Each row below has a hidden score, from 0 to 40, with 20 about the middle. What is it? The score is a weighted sum of the row's numbers plus the product of two more (or one squared), each taken from its middle value.
  -1.82  -1.11  -1.66  -1.94  -0.75  -1.36  -1.65  -1.92  -0.98  -1.54  -0.64  -1.25  -0.50  0.68  -0.21  0.10 ~ 18
  0.57  0.68  1.12  0.34  0.70  0.97  1.79  1.74  1.71  1.33  1.17  0.67  0.28  0.22  0.38  -0.06 ~ 20
  -0.18  0.08  0.99  -0.30  1.77  1.19  0.20  -0.40  -0.73  -0.87  -1.68  -2.33  -2.22  -1.63  -0.40  -0.56 ~ 14
  0.77  0.34  -0.06  0.57  -0.09  -0.17  -0.04  1.17  0.15  -0.42  -0.59  0.52  1.18  1.40  0.63  -0.13 ~ 17
  -0.36  -0.21  -0.43  -1.02  0.57  -0.34  -1.27  -1.57  -0.43  -1.12  -1.53  -0.65  -1.02  -1.47  0.02  -0.10 ~ 25
  -0.07  0.02  -0.55  0.10  0.48  0.15  0.64  0.65  0.32  -0.51  -1.00  -1.24  -0.57  -1.05  -1.97  -1.89 ~ 19
  -1.36  -0.91  -1.82  -1.55  -2.32  -1.58  -0.63  -0.96  -1.26  -1.49  -0.64  0.74  1.31  1.15  0.34  -0.63 ~ 17
  -0.48  -0.90  -0.06  0.08  -1.56  -0.59  -1.01  -1.76  -0.97  -1.44  -0.51  -0.32  0.62  1.22  0.08  1.25 ~ 7
  1.41  1.28  0.80  0.59  1.40  0.94  0.44  0.34  0.40  -0.32  -0.04  -0.48  -1.04  -1.50  0.01  -0.12 ~ 14
  -1.28  -1.31  -0.95  -0.85  0.78  0.59  -0.69  0.16  -0.02  -0.33  -0.70  -0.78  -0.39  -0.04  -1.90  -1.95 ~ 29
  0.79  1.05  1.46  0.46  1.17  0.62  -0.58  -0.44  -0.11  -1.01  -0.74  -1.87  -1.77  -2.41  -2.43  -2.06 ~ 27
  -1.20  -0.23  -0.76  -0.13  -1.27  -1.24  -2.10  -1.29  -0.05  -0.53  -1.71  -1.06  -0.64  -0.07  0.92  1.19 ~ 29
  -0.11  -0.90  -1.37  -0.25  -0.76  -0.92  0.45  -0.15  0.20  -0.77  -1.93  -2.07  -2.89  -2.11  -1.86  -1.96 ~ 22
  0.76  1.93  1.45  1.48  1.55  1.28  0.96  0.78  1.40  0.76  0.08  0.05  0.24  0.64  -0.26  0.80 ~ 30
  0.76  0.46  0.56  -0.19  0.16  -0.23  -0.92  -1.33  -0.40  0.76  0.00  -0.14  -1.47  -1.05  1.05  1.04 ~ 20
  -2.15  -1.08  -1.07  -1.54  0.05  -0.44  -1.65  -2.71  -2.26  -2.58  -2.09  -2.22  -0.93  -1.02  -2.41  -1.83 ~ 16
  0.70  0.89  -0.34  0.56  0.17  0.53  -0.10  1.00  0.10  1.20  0.45  0.00  1.31  0.40  0.85  1.28 ~ 27
  -1.24  -1.51  -2.29  -1.01  -2.45  -1.78  -0.84  -1.01  0.60  0.06  -0.87  -0.03  0.04  -0.22  0.40  -0.06 ~ 25
  -0.25  0.69  -0.88  0.51  -1.01  0.30  -0.45  -0.58  -0.36  -0.47  -1.17  -0.39  -0.62  0.21  0.44  0.13 ~ 22
  0.20  -0.25  0.49  0.10  -0.38  -1.18  0.01  -0.10  0.00  -0.89  -1.17  -1.61  -2.50  -2.44  -2.56  -1.83 ~ 20
  -2.17  -1.04  -1.12  -1.48  -2.37  -1.45  -2.69  -2.10  -1.39  -1.20  -0.22  -0.05  -0.67  -1.22  1.00  0.73 ~ 28
  -0.55  -0.58  -0.69  -1.30  -0.82  0.62  0.77  0.52  -0.08  -0.15  -0.11  -0.97  -1.27  -1.61  -0.28  0.56 ~ 12
  0.49  0.69  0.83  0.13  0.88  -0.01  -0.21  -0.05  -0.06  -0.84  0.30  1.74  1.69  1.13  1.35  1.15 ~ 16
  -0.13  0.99  0.83  0.88  1.01  0.32  0.31  0.12  -0.68  0.42  -0.23  -1.02  -0.31  -1.34  0.26  0.61 ~ 23
  0.04  -0.42  0.56  0.08  0.30  -0.83  -0.99  -1.28  -1.56  -0.77  -0.83  -0.64  -0.55  -1.73  -0.45  -0.50 ~ 16
  -0.65  -1.07  -1.02  0.09  -0.49  -0.51  -0.51  -0.56  -0.75  0.03  0.21  -0.34  -0.45  -0.32  -1.31  -0.45 ~ 25
  0.75  1.27  1.16  1.09  1.20  0.58  -0.67  -0.51  -0.33  0.64  -0.19  0.17  -0.09  -1.17  1.11  1.13 ~ 23
  0.49  -0.36  -1.04  0.37  -1.23  0.02  -0.47  -0.73  0.93  0.44  -0.02  -0.78  -1.67  -1.89  -1.16  -0.50 ~ 25
  0.71  -0.11  0.67  0.78  -0.72  0.54  -0.71  -0.91  0.43  0.67  0.21  -0.65  -0.50  -0.76  -1.09  -1.86 ~ 29
  0.28  0.87  0.62  0.53  -0.35  -0.19  -0.61  -1.06  0.32  0.54  0.29  0.13  0.60  0.11  -0.03  -0.01 ~ 25
  -0.35  -0.06  -1.21  -0.48  -0.29  0.09  -0.15  -0.19  -0.27  0.74  0.37  -0.03  -0.55  -0.66  -0.89  0.05 ~ 26
  -0.79  -1.10  0.16  -0.55  -0.69  -0.55  -0.83  -1.60  -2.00  -1.92  -1.18  -0.39  -1.36  -1.78  -0.72  -0.01 ~ 24
  1.67  1.15  0.95  0.66  -0.15  0.00  -0.04  -0.69  0.95  1.01  0.31  0.77  0.32  -0.32  -0.12  0.02 ~ 21
  -0.68  -1.55  -2.05  -1.38  -1.03  -1.53  -2.21  -2.80  -2.45  -1.89  -2.03  -2.64  -2.47  -1.90  -1.18  -0.54 ~ 28
  0.48  0.05  0.24  -0.16  -0.02  0.38  -0.97  -1.67  -0.44  -0.58  0.76  0.78  0.49  -0.41  -0.26  0.00 ~ 14
  0.05  -0.21  0.72  0.74  0.49  -0.10  0.05  0.39  -0.91  -1.72  -0.58  0.35  0.39  -0.33  -0.25  0.65 ~ 20
  -1.32  -0.15  -0.19  -0.80  -0.18  -0.86  -1.01  -1.32  -0.14  0.31  0.20  0.20  -0.11  -0.51  -0.64  -0.53 ~ 25
  0.47  1.53  2.17  1.53  1.93  1.38  0.62  1.84  1.36  1.36  1.20  1.09  1.11  0.15  1.14  0.62 ~ 29
  -0.34  0.86  1.05  0.71  0.25  0.46  0.31  -0.11  -1.13  -0.15  0.20  0.25  1.38  1.04  0.69  1.26 ~ 11
  -0.66  -0.24  0.02  0.80  1.08  0.54  0.36  0.36  -0.31  0.91  0.07  0.36  0.51  -0.09  -0.53  -0.63 ~ 25
  -1.94  -1.48  -2.48  -2.10  -1.69  -0.77  -0.89  -0.03  0.08  0.14  1.53  0.94  1.23  0.74  0.12  -0.01 ~ 25
  -0.69  -0.91  -0.95  -1.43  -1.42  -2.00  -1.54  -0.55  1.09  1.45  1.00  0.85  -0.11  -0.90  1.65  1.21 ~ 29
  -0.12  -0.27  -1.33  -0.80  -0.10  -0.76  -0.90  -0.83  0.49  0.95  0.44  0.61  -0.85  -1.14  0.92  1.19 ~ 35
  0.99  0.87  1.43  1.76  1.24  1.65  1.82  1.59  1.07  0.74  0.78  1.12  1.15  0.12  1.19  0.63 ~ 9
  -0.95  -0.87  -0.35  -1.15  0.77  -0.18  0.10  -0.82  0.95  0.13  -0.88  0.07  0.24  0.81  -0.90  0.01 ~ 19
  0.11  -0.88  -0.24  -0.37  -1.21  -1.21  0.03  0.30  -0.39  -0.39  -0.22  0.18  -0.64  -0.25  -0.87  -0.04 ~ 18
  0.61  1.52  1.39  1.39  0.89  0.95  0.22  -0.46  -0.76  -0.79  0.36  0.87  1.75  1.31  0.28  -0.01 ~ 6
  -0.16  -0.08  -0.16  -0.07  -0.55  -0.34  -1.23  -1.76  -0.72  0.33  -0.10  -0.72  0.44  0.03  -0.40  -0.50 ~ 23
  -1.42  -1.82  -1.24  -1.23  -1.29  -2.86  -2.60  -2.04  -1.02  -0.32  1.01  1.51  1.34  1.82  1.67  1.26 ~ 38
  -1.99  -1.76  -1.15  -1.97  -1.89  -2.07  -1.46  -0.69  -0.57  0.47  0.45  0.16  -0.01  1.11  1.08  1.07 ~ 23
  1.34  1.20  0.85  0.56  0.76  0.80  0.35  0.31  0.61  0.42  -0.08  0.35  0.39  0.94  -0.71  -0.43 ~ 20
  0.84  1.09  1.17  1.04  0.55  0.05  -1.34  -1.55  -0.54  -1.33  0.00  -1.06  -0.19  -0.25  -0.06  -0.48 ~ 13
  -1.28  0.08  -1.16  -0.92  -0.33  1.19  0.52  -0.19  -0.89  -0.82  0.28  0.61  -0.84  -0.98  0.81  0.52 ~ 30
  -1.27  -0.82  -0.71  -1.87  -0.26  -0.70  0.87  1.80  1.72  1.10  1.17  0.54  0.81  0.04  0.05  0.03 ~ 23
  0.95  1.51  0.96  0.86  0.30  1.76  2.02  1.97  1.81  1.39  1.25  1.11  1.19  1.35  0.61  -0.06 ~ 22
  -0.11  1.32  0.51  0.72  0.95  0.30  0.23  -0.41  1.13  1.61  2.52  2.23  1.96  1.33  1.56  1.32 ~ 19
  -0.05  -1.21  -1.24  -0.10  -0.80  -0.66  -1.25  -1.36  -1.92  -1.04  -0.03  -0.66  0.14  0.38  -1.47  -1.80 ~ 19
  -0.61  0.65  0.37  0.22  0.23  -0.58  -0.53  -0.52  -0.72  0.25  0.78  0.77  0.81  1.42  0.17  1.26 ~ 21
  0.03  -0.47  -0.26  -1.22  -0.31  -1.69  -0.41  -1.43  -0.06  -0.30  -0.25  -0.93  -0.86  -1.75  -0.59  -0.59 ~ 12
  0.21  -0.86  0.20  0.39  0.26  -0.60  -0.82  -0.49  -1.80  -0.82  0.24  -0.58  -0.63  0.85  -1.28  -1.89 ~ 19
  -1.43  -1.29  -1.93  -2.55  -1.84  -1.14  0.02  0.32  0.50  -0.18  0.09  1.38  0.59  0.06  1.16  1.20 ~ 26
  -1.14  -0.51  -0.60  -1.40  -1.64  -0.73  0.79  0.19  0.63  0.40  -0.11  -0.08  1.35  1.33  0.29  1.16 ~ 19
  -1.49  -1.19  -2.52  -1.64  -2.37  -1.54  -2.20  -1.51  -0.29  0.76  0.24  1.30  1.93  1.26  1.43  1.15 ~ 30
  1.41  0.85  1.12  1.07  0.70  0.93  1.21  0.76  0.39  1.65  1.12  0.66  1.44  0.83  0.33  0.52 ~ 20
  1.57  1.15  0.68  0.77  0.85  0.31  -0.44  -0.15  0.19  -0.13  0.00  -0.84  -1.18  -0.90  -1.66  -1.85 ~ 24
  -0.11  0.67  1.89  0.96  2.22  1.70  1.19  1.37  1.44  1.63  1.06  0.56  1.63  1.19  -0.06  0.12 ~ 36
  0.15  -0.80  0.53  -0.20  0.74  -0.06  -0.06  0.06  0.17  -0.26  -0.33  -0.56  -1.80  -1.84  -0.80  -0.21 ~ 22
  0.16  0.22  0.26  0.43  0.56  -0.32  -0.39  -0.27  1.61  1.33  0.62  0.91  0.38  0.40  0.59  -0.08 ~ 26
  -1.90  -2.05  -2.08  -2.66  -2.20  -1.35  -0.10  -0.27  -0.49  0.62  -0.28  -0.99  -1.52  -2.02  -1.31  -1.86 ~ 22
  -0.44  -0.85  0.13  0.16  -0.28  -0.56  -0.79  -1.73  -0.72  -1.38  -0.25  -0.82  -1.16  -1.06  -1.87  -1.99 ~ 15
  0.38  0.56  0.58  0.66  -0.50  0.96  0.45  0.68  -0.65  -0.22  -1.48  -0.50  -0.45  -1.72  -0.29  0.65 ~ 17
  -0.38  -1.09  -1.12  -0.78  -0.23  1.16  1.80  1.59  1.03  1.11  0.46  0.86  0.44  -0.91  1.43  1.42 ~ 16
  0.30  0.54  1.06  0.33  0.80  0.41  0.97  0.61  -0.66  -0.33  0.89  0.55  0.28  0.31  0.59  0.58 ~ 6
  0.71  0.83  1.02  0.32  0.67  -0.26  -1.41  -1.30  -1.91  -2.02  -2.32  -1.69  -1.87  -2.03  -1.63  -1.82 ~ 18
  -0.38  0.09  -0.61  -0.32  -1.49  -0.51  0.95  0.48  0.69  1.10  0.65  0.02  -1.21  -1.39  0.44  0.03 ~ 19
  -0.36  -0.20  -0.50  -0.71  -0.50  -0.38  -0.14  -0.10  -0.42  -0.11  -0.34  -0.96  -1.18  -1.88  -1.09  -2.05 ~ 20
  -0.09  0.58  0.33  0.11  0.21  0.01  -0.99  -1.83  -0.79  -0.72  -1.00  -0.07  -1.03  -0.16  0.21  1.25 ~ 22
  0.66  -0.21  0.23  0.71  -0.66  0.63  -0.42  -0.71  -0.72  -0.77  0.62  0.15  -1.02  -1.36  0.26  0.01 ~ 18
  1.07  0.73  0.64  0.52  -0.86  0.42  1.00  1.46  0.70  0.23  0.22  -0.69  -0.25  -1.17  1.06  0.57 ~ 16
  0.71  1.59  1.03  1.35  1.80  0.90  0.79  0.94  0.02  1.00  0.55  -0.13  -0.69  -0.54  -0.70  -0.37 ~ 27
  -1.05  -0.88  -0.47  -1.71  -0.07  -0.90  -0.92  -1.07  0.27  -0.23  0.08  0.16  0.27  0.77  0.11  -0.50 ~ 17
  0.54  0.55  -0.87  -0.07  -0.26  1.27  0.23  0.61  0.14  0.02  0.23  0.48  0.66  0.89  0.21  1.05 ~ 18
  -0.05  0.32  -0.47  -0.23  0.57  0.17  -1.26  -0.44  -0.23  -0.98  0.15  0.59  1.19  0.31  0.59  0.00 ~ 24
  -0.51  -0.33  -0.71  -0.85  -0.60  -0.55  0.86  1.11  0.86  0.69  -0.29  0.02  0.22  0.18  0.02  0.07 ~ 19
  0.51  0.47  -1.01  -0.54  0.12  1.41  1.74  1.12  0.23  -0.05  -0.72  0.42  0.85  0.07  0.71  0.75 ~ 9
  0.68  0.81  1.28  0.92  0.56  0.74  0.96  0.60  -0.34  -0.30  -0.41  -1.05  -0.98  0.31  -1.05  -1.89 ~ 16
  0.58  0.94  1.01  0.49  0.80  1.32  0.66  0.99  0.72  0.08  -0.82  -0.68  -1.15  -1.54  -0.21  -0.14 ~ 21
  1.58  1.42  1.10  1.14  1.11  0.62  1.20  1.37  0.99  0.74  0.40  0.45  0.01  0.38  -0.85  -0.09 ~ 21
  -0.24  -0.90  -0.34  0.02  -0.26  -0.56  -1.75  -2.02  -1.07  -1.36  -0.52  -0.46  -1.10  -1.51  0.17  1.11 ~ 31
  1.46  1.85  1.09  1.63  1.25  1.80  1.55  1.31  0.85  0.20  0.07  -0.73  -1.32  -1.70  -0.69  0.03 ~ 18
  -0.90  0.16  -0.08  0.07  -1.04  0.26  0.73  0.12  -0.79  -0.67  -1.07  0.11  -0.34  -0.30  -1.14  -1.98 ~ 14
  -0.58  -0.96  -1.41  -1.23  -0.16  0.09  -1.22  -1.44  -0.38  0.76  0.61  0.14  -0.05  0.41  -0.91  -0.12 ~ 27
  -0.31  -0.73  -1.28  -1.26  -0.95  -1.83  -1.08  -1.29  -1.74  -0.89  0.33  -0.52  -1.20  -0.34  -0.22  0.71 ~ 23
  0.67  1.03  0.57  0.35  -0.79  0.13  0.71  0.48  -0.10  -0.42  -0.58  -1.00  -0.12  0.06  0.39  0.51 ~ 15
  0.49  0.75  0.35  0.14  0.24  0.56  1.26  0.95  -0.22  -0.23  0.10  -0.25  -0.87  -1.50  0.24  -0.56 ~ 9
